Where one turn sends some rows of the set: a few examples, then the rows asked:
neto: -23	184	-334	194	-96	-68	56	-278	-148	88	-143	-124	-154	246	-127	-164	161	31	4	82	-79	118	85	-108	55	-73	-168	374	-96	69	275	53	260	-113
dok: -207	-61	67	-44	80	-128	-59	-61	-120	345	-90	-73	172	-106	-93	-162	-17	237	42	-30	62	-46	-61	74	148	-469	353	-79	-133	119	-319	-201	12	-370
Bisep: -189	14	57	-81	-67	22	-375	-223	-117	221	-164	-10	-50	-86	-49	-139	107	144	-150	55	36	42	-274	155	298	-357	368	-42	-27	284	-37	-166	-142	-279
Tel: -37	72	-293	-19	257	169	-208	-230	273	-78	-382	-155	29	259	35	-231	-41	155	283	207	-9	-190	178	-55	192	90	57	220	-27	119	34	15	37	-293
Koz: -58	-167	50	-106	-23	-236	37	-25	124	-174	-78	-34	5	-84	280	53	215	48	-84	321	-164	133	9	107	-32	34	23	43	-68	471	-184	138	30	-350
danur: -60	95	-267	-50	194	149	-229	-326	221	-70	-333	-218	-31	270	-85	-95	69	212	232	58	-128	-365	252	-35	169	181	78	176	-27	102	-20	-76	70	-351
kefi: -27	97	-155	248	307	136	-74	117	-40	14	93	-143	-281	-8	-224	-101	-9	373	14	-305	-109	-199	238	-144	134	-15	-226	-25	-79	130	59	-8	106	-90
vete: -9	132	-355	255	-14	105	111	-152	-183	11	-117	-108	-131	157	20	-272	116	45	67	74	-28	219	42	-59	78	-85	-195	366	15	144	276	31	117	-51
namus: -12	37	-250	202	481	194	31	94	28	-28	82	-183	-229	-49	-120	-178	-111	314	114	-228	-75	-113	219	-191	146	14	-72	17	-52	172	4	23	-18	-62
gizu: 54	151	-15	-135	7	-54	80	41	-5	125	90	-88	-9	-241	104	97	75	235	-189	243	-226	210	39	74	14	76	-65	1	0	596	-70	298	-99	-299
gabaz: -337	-217	-176	-205	-122	145	-121	-102	-67	132	-88	-286	32	-196	-11	2	22	35	-443	68	-139	-129	-19	181	197	-207	142	21	-170	374	-369	-22	-103	-178
nokup: -157	138	-82	-165	42	143	85	-258	-199	383	-96	165	35	-191	-10	-53	120	286	-132	-213	-27	173	-172	134	296	-289	324	-11	-93	145	-171	-126	1	-296
Fasu: -381	-92	-173	-328	-99	62	-36	-114	157	277	-8	25	27	-172	103	260	77	-58	-203	83	-37	170	-131	-18	254	-107	69	-105	-257	156	-199	-18	75	-301
tam: -213	36	-66	-109	-209	115	84	111	46	326	97	-18	293	-246	-129	48	50	32	-165	238	-102	-102	22	286	218	-265	-52	-109	-122	218	-220	-77	-20	-251
vona: -5	126	-61	166	207	-39	-128	116	-65	189	38	-288	-195	48	-178	-14	-130	372	-95	-342	-231	-228	92	-106	73	-34	-193	-127	-10	145	151	-62	171	-96
zag: 43	35	-152	-129	64	91	-144	-363	236	-75	-378	-107	-65	260	-121	-20	33	316	-7	7	-126	-432	110	-12	135	231	107	28	40	35	5	-202	69	-287
bena: -33	139	-248	-88	-154	-228	102	-255	-214	79	-140	-51	-65	284	-117	-62	141	132	-3	-21	-213	19	60	-42	-29	-124	-110	380	-140	-13	298	9	181	-105
zozu: -58	-99	-15	-39	168	5	174	-10	164	-12	-178	-171	199	-160	170	27	54	422	-314	194	-130	58	137	82	0	77	18	-73	-112	533	-272	176	86	-384

namus goes to -> vete
Koz goes to -> zozu
nokup goes to -> Bisep
Where do these go?
Fasu goes to -> gabaz
zag goes to -> vona
neto goes to -> danur

